Here are some points:
[14 35 60 56 48 52 40 21 28 44 39 22 49 52 55 48 58 42 30]
[  7   9   2  -3  -4 -24  -3   9  -1  -8   4  -9  15  18 -26 -17 -30   5
  -8]
[ -8   2  15 -12  -2   7  -9 -14  14   3   5   4 -18 -19  -1   9  21   8
  -8]
[  -6  -48  -83  -73  -87  -95  -70   -5  -34  -70  -64  -23 -127  -42
  -95  -70  127  -68  -38]
[  5 -10 -42 -39 -43 -30 -15  -7  -6 -46 -35   3 -20 -28 -28 -26 -26 -46
 -16]
[ -4  -3  37  38   3  54  -5  -7 -14   8  -3  -3  50  50  42  49  52   2
  -8]
[  28   11 -127 -127   11   76    3  -11  -17    1  -11  -21 -111   65
  127 -127    7  -10   11]
[  5 -10  13  -7   7  -2   6   1  -3  10   8  -4  -3   7  -6  -1  -3   2
  -1]
[ 31  50 -48 -16  52 -26  16 -80  30  58 -16 -82   8  37  36 -17 -22 -29
  84]
[ 11   5   5  -3   3   4   4  -5   9  -5   5   1  12  -4   1   3 -46   1
  -4]
[-62 -42 -36 -34 -35 -37 -51 -40 -46 -30 -56 -47 -19 -29 -23 -17 -20 -52
 -51]
[ 23  51   7  12  30  -6  37  27  32  25  36  34 -31  -7 -18 -25 -21  24
  41]
[ 7 26 36 31 14 52 31  7 23 24 24 16 36 39 49 45 35 19 16]
[34 47 55 52 53 42 54 32 47 47 42 53 37 35 51 53 47 42 49]
[ 10   3  66  56  47  70   2 -11 -27  24   6  -8  96  91  73 101  99  29
 -18]
[-35 -23 -27 -32 -27 -26 -22 -25 -45 -33 -23 -35 -10 -20  -7 -12 -15 -30
 -40]
[-62 -18   4  10  -8  12  -3 -87  55 -14  45 -10 -25  -9  -1 -24 -20   5
  48]
[ 18  13  -4   4  10  -9  13   9 -23  -2 -13   5   8   4   1  -2   0  -7
   2]
[ -4  -3 -28  34 -25 -47  13   7  -8 -43   3   0  23  46   5 -27  91  -1
  -7]
[ 41  15  -6   0  12  -9  16  25  15   1   8  28 -12 -12 -13  -9 -29   9
  19]
[  12   12  -37 -127  -57   87   13   25  -13  121    6   -7  -78  -13
   84  -55   37  127    0]
[ -9 -50  11  -8  -4  17 -34 -26 -46 -25 -34 -38  38  27  12  46  48 -17
 -46]
[-67 -15 -30 -34  -4  28 -52 -50  53  36 -12  30 -10  17  22 -20  -6  34
  38]
[ 11   2  -7  16   9  -8  10  16 -24  -7  15   2  11   4  -8   3   2  -2
  -4]
[-23 -23 -51 -44 -33 -51 -11 -23 -23 -36 -34 -25 -33 -48 -58 -51 -49 -36
 -28]
[  7  16  -7   1  18 -11  -1 -17  -4  11 -15 -22   4   0   2   7   3  -6
  23]
[ -9  -7 -35 -32 -38 -16 -20   5  -8 -28 -16   0   0 -11 -16   3   9 -27
 -14]
[-19  12  29  26  15  26   2 -13  -3  12   0  -5   9  18  20  17  12   3
  -1]
[56 38 42 32 31 29 46 44 55 37 40 46 13 13 18 16 16 37 44]
[56 39 43 52 41 52 28 70 36 52 40 44 22 33 37 13 10 37 34]
[ 64  59 -42  18  31 -20   3 -32 -24  25 -37 -77  15  19  -2  92  47 -35
  38]
[   6   13   11   84   81  -74  -48  -80   25  -57  -40  -44   47   33
  -48   20  -32 -127   57]
[ 15  22  11   1  17  19  14  18  12  11  15  17   3  11 -13   6 -15  25
  15]
[ 31  63 -30   9  32 -16   1   5 -44  32 -49 -63  -4  29  24 -23 -13 -30
  33]
[ 12   6   6 -27 -20  18   6  16  -6  37 -12  -5  -4 -53 -44  35  26  49
  -6]
[-51 -27   0 -10  -9  -5 -31 -39 -19 -19 -25 -38   8  -6  -7   3   3 -14
 -27]
[-127 -127  113  -18 -118   60  -40  -75  127  -57  127  127   -7  -84
  -67   76   46  102  -53]
[-2 -7 14  4  2  1 -4 -8  1  9  8 -9  4  4 -6 -1  1  0 -3]
[16 51 51 48 67 52 72 27 44 66 54 30 41 29 31 36 27 75 48]
[ 17   6   1  -2  -2 -13  -2  18   6  -3   3   6   3  -2   3   8  10   4
   1]
[51 41 23 -3  3 -1 39 48 35 16 31 37 16  2 10 22 30 19 46]
[-47 -57 -50 -81 -57 -76 -58 -42 -52 -35 -63 -54 -56 -54 -72 -40 -33 -65
 -58]
[ -8 -22 -44 -44 -40 -38 -33 -15 -21 -37 -35 -29 -31 -36 -44 -26 -23 -26
 -23]
[ 19  35   7   1 -13  -3  23  26  27   2  19  36 -23   9   7 -31 -16  15
  29]
[-27 -30  11  -2 -16  19 -10 -35  18  -8  10   1   1 -15  -1   2   8  15
 -12]
[ 11   5  -1   2  -1   2   8  -2   6   3  -4  -4 -11   0  -1 -21 -17  -6
   3]
[ -3   3  11   5  18   6  11  17   9  13  13  18   5 -12   6   1   3  13
  14]
[ 21  -4  17   7   5  29 -12  25   6  -9 -26  22  33  39  30  39  36 -15
   3]
[-27   4 -12  -5   4  -7  -7  -1  -3  14  -9  -5  -4  -5   2  -8  -4  -5
  -4]
[66 45 48 49 59 40 50 71 54 50 53 57 42 30 30 27 31 61 52]
[ 18  11  -3   3  10  -4   1 -12  11   9 -18 -21   2   4   6  -2  -2  -6
   4]
[  0   2   4  -4   1  -3   3   5 -11   3  -6   0  -1  -9  -5   6  -7  -3
  -8]
[-26  38 -32 -12  29 -13 -36  -3   7  35 -60  14  29 -15 -48  20 -19  -2
  78]
[  76  118   -1   66   60  -53   89   42  -53  -37  -33  -37   46   12
  -39   17  -30 -110  -10]
[ 13  12  -3   1   9 -18   7  12   4  -5   4   3 -34 -39 -32 -32 -42   9
   8]
Here are 22 more points, each followed by its number:
[32 22 21 20 27  6 23 30 35 14 17 13  8 27  8 32 28 16 30] 0
[-60 -35  -5 -12 -13 -16 -32 -44 -46 -27 -37 -54  -7  -8  -8 -10   2 -25
 -45] 1
[ 13 -20 -66 -59 -64 -69 -25   2  -9 -59 -60   7 -77 -81 -78 -92 -84 -47
 -16] 2
[ 24  21   3 -27 -12  15  31  -2 -36  22  -6  -6 -16 -11  16 -15  19  40
 -33] 3
[-10   1   7  -8 -15  19   5   9  -5   3  -4  -5  -5  -7   0   3   4   0
   0] 4
[ 2 11  3 -8 -4  6 -5  1 -3  4 -4  9 11  1  0 -3 -3 -8 -5] 5
[  31   31 -127   38   31   89   52   77  -68  -33    3   13 -127  126
  127 -127  -20  -58  -57] 6
[ 11  12   0  12  -1 -10   2   8  -5   8 -15 -12   0   2   7  -5   0   1
   5] 7
[-38 -54 -57 -52 -46 -48 -64 -35 -59 -59 -51 -48 -30 -37 -48 -19 -14 -55
 -64] 8
[15 25 25 23 14 23 11 -2  8 11 19  0 21 21 19 34 17 19 10] 9
[-16  10  57  41  37  54  20  -3 -13  33  15   7  49  44  51  58  56  27
   1] 10
[  5  -4 -30 -26  -9 -32   9   7   5 -18  -6   7  -5   1   4 -74 -63  -5
   0] 11
[-23  -4   3 -10  -7   4 -14 -13   4   7  -4  11  -5  -8  -7  -6   2  17
   0] 12
[ 54  24   0  18  13 -14  28  16 -30  -4  -9 -26  10  -7  -8  -1 -11 -23
   2] 13
[  9   0   2   3 -12  -1   0 -14   9  -5   1 -10   2  -5   4   0  -7  14
   1] 14
[ 52  71  34  17  19   7  55  55  69  21  38  56  -5 -10  -9 -25 -34  23
  57] 15
[105  46  -5  -7   3 -10  62  73 -87  -7   2 -28 -11   5   7   3  -7   2
 -50] 16
[ 16  23   3  -7  -8   1  21  13  20 -10  19   9   8 -20 -18  -2  11   0
  35] 17
[  1 -48   2   1  -9  -5 -34 -16 -33 -25 -35 -22  19   5  14  28  38 -22
 -36] 18
[-25 -24 -17 -15 -23 -14 -28 -18 -30 -30 -26 -21 -22 -24 -18 -27 -22 -30
 -25] 19
[ -33  -13  -13   -7    4    5  -18  -28   40   18  -10    5  -76  112
  127 -127  -37   18   31] 20
[-12 -12  13  -5  -9   4  -3   2  -1  -6   4   9   0 -16  -1  14   0  12
 -16] 21
Which of these numbered points is nearest to each point below, ignoring the 3 directions in which the first points spread most? Its number follows each.
[ 95 107  68  81  83  62 100  98  98  81  94  92  30  34  53  26   8  91
  94] > 15
[ 56  12 -14  -5   2 -23  10  37  25   8   3  31 -31 -33 -28 -43 -43   7
  18] > 2
[  46   15  -77   85  127 -107   29   42  -24    2    0   17   44  113
   34  -81  -64   -6  -27] > 11
[ 10 -15 -10   1  -1 -10  -2   8  -2   4   8  -2 -34  75 119 -99 -26   0
  -6] > 20
[  8 -13  27  16 -22 -69  50  93 -44 -45  45  51  76  -6 -73  44 -18  -3
 -80] > 16
[-49 -41  40  30   8  56 -36 -38 -30   2 -28 -40  81  62  58  96  88  -7
 -38] > 10
[  -1   -4    7    5   -4 -119    6   -3    2    0    0    4   94   70
  -67   -5  -85    2    1] > 11
[ -3 -44  10 -29 -21  34 -34  51  62  15   2  33 -17 -21  18  -1   9  43
  15] > 0
[  26  -65   19  -69  -55  127 -100   13  119   46   10   -4  -98 -107
   55   27  106   94   75] > 0
[ 77  35   8  31   0 -17  52  91 -83 -42  20 -18  24 -40 -78  15   9 -37
 -40] > 16
[-41 -51 -71 -66 -60 -66 -47 -40 -61 -54 -58 -41 -54 -68 -66 -43 -48 -61
 -61] > 21
[ 10  -5  17 -24 -39  31   7  -5   3   5  -8   4  94 -26  20  89 -21   1
   0] > 8
Now 22 new points, numbered from 0 again:
[ 0 14 29 26 34 26 22  3 12 22 13 -5 19 25 17 30 13 22  9] 0
[ 19   4  -3   6   0 -29   4  19 -15   4   5  -3  20   4 -28   2 -20 -12
  -5] 1
[26 20 46 48 28 48 27 36 30 32 21 12 41 41 34 35 17 33 19] 2
[ 24  11  -2  -8  11 -15  -9   0 -14  20 -17 -22  17  -6   5   4  -3   5
   5] 3
[   6   98  -28   30   55  -49   36    5  -85    6  -62 -115   36   26
  -15    2  -24  -72   38] 4
[20 35 46 36 39 43 35 27 26 35 38 27 16 26 25 15  7 36 32] 5
[   6   10   12    3   -4   88    1    0  -25    4   -3   -4 -102  -32
   57  -30   47   -4   -3] 6
[52 31  4 17  8 -3 22 49 30 20 23 52  6 -5  2 26 36 23 40] 7
[ 35  16 -17 -11 -10 -18  15  45  49  -9  -7  52 -27 -17 -31   7   1  -7
  28] 8
[ 8 24 31 27 29 32 24 20 17 41 28 12 32 33 33 29 22 23 13] 9
[-31 -30 -41 -56 -53 -56 -34 -36 -46 -40 -35 -32 -22 -32 -37  -6  -4 -42
 -39] 10
[-79 -57 -28 -18 -32 -21 -55 -69 -74 -41 -45 -69   0 -25 -16   3   1 -44
 -58] 11
[ 25  12   7  21  18  12  15  20  15   0  13  19   4   0  -1   1 -17  -2
   9] 12
[ -4  -1  10  -3   5  15   5   7   3 -11  -2   3   0   6  -8   6  18   0
  18] 13
[  35  -37 -115 -119 -103 -122  -63   20  -18 -107  -74    0 -127 -127
 -127 -127 -127  -90  -37] 14
[  6 -12   5  -8 -11  13 -24  20  -2 -20 -24   3  10  -1   2   4   7 -31
 -13] 15
[21 18  2 11 17 19 17 25 23 20 17 25  2  6 16  7  6 20 20] 16
[ 41  30   2  14  18 -12  12   6 -19   4 -18 -36  23   8  -1  -5 -14 -23
   6] 17
[12 17 10 15 18 14 17 16  2 21 12  2 24  5  5 17 11 10  2] 18
[-30 -54 -31 -48 -50 -31 -45 -39 -48 -52 -39 -34  -3  -8 -26   3   6 -55
 -48] 19
[ 12  22  -4  13  -5 -12   2  11   8   6   8   9  12   1 -15   0  -1  -1
  13] 20
[-105  -58    3  -39  -34   30  -31  -31   63   13   22   54  -19   -9
   18   -3   -3   37    5] 21
Which of these numbered points is nearest to each point below, ignoring the 3 directions in which the first points spread most? Its number follows each.
[ -2   0   7   6   1 -10   3  14 -11   3  12  -3  -5   1 -13  10  -1   1
 -11] > 18
[31 49 39 41 38 41 56 40 30 36 58 24 45 24 30 73 60 56 40] > 10
[-101 -103  -14  -30  -45  -14  -82  -98 -125  -49  -91 -126   -4  -17
  -11   -9    4  -64 -113] > 11
[-127  -47  -60  -80   -3   26 -127 -127  127   87  -49  -18  -42   19
   67  -42   11   79  125] > 21
[  3   0  24 -13 -30  13  22   1 -11  -4  -3  12  -4 -26  -7  20  16  -3
 -10] > 10
[-109  -89  -68  -76  -80  -74  -97 -102 -112  -92  -94 -107  -55  -58
  -56  -51  -47  -92 -100] > 11
[ -4  36  14  17  12   3  29  10  36  14  17 -40   2  -1   1   5  10  11
  36] > 5
[ 24   5   1   2   1  14 -15   8  -1 -14 -11  -9  28  33  22  36  29 -11
 -12] > 19
[ 30 -73  24 -22 -37  31  -3 -27  51 -14  57  96  -2 -58 -66  62  34  49
 -46] > 7
[ -97  -34  -36  -45   -1   22  -93 -127  114   69  -27   16  -20  -19
    1   -1   22   64   63] > 21
[ -6  -4 -36 -38 -34 -44   3  -3   8 -14  14  22 -12 -24 -26 -24 -14   5
  -6] > 20
[ -3  -2   2  -1   0   5  -7   7   3  -4  -5  -4   1  11  -7   1  -3  -8
 -12] > 2
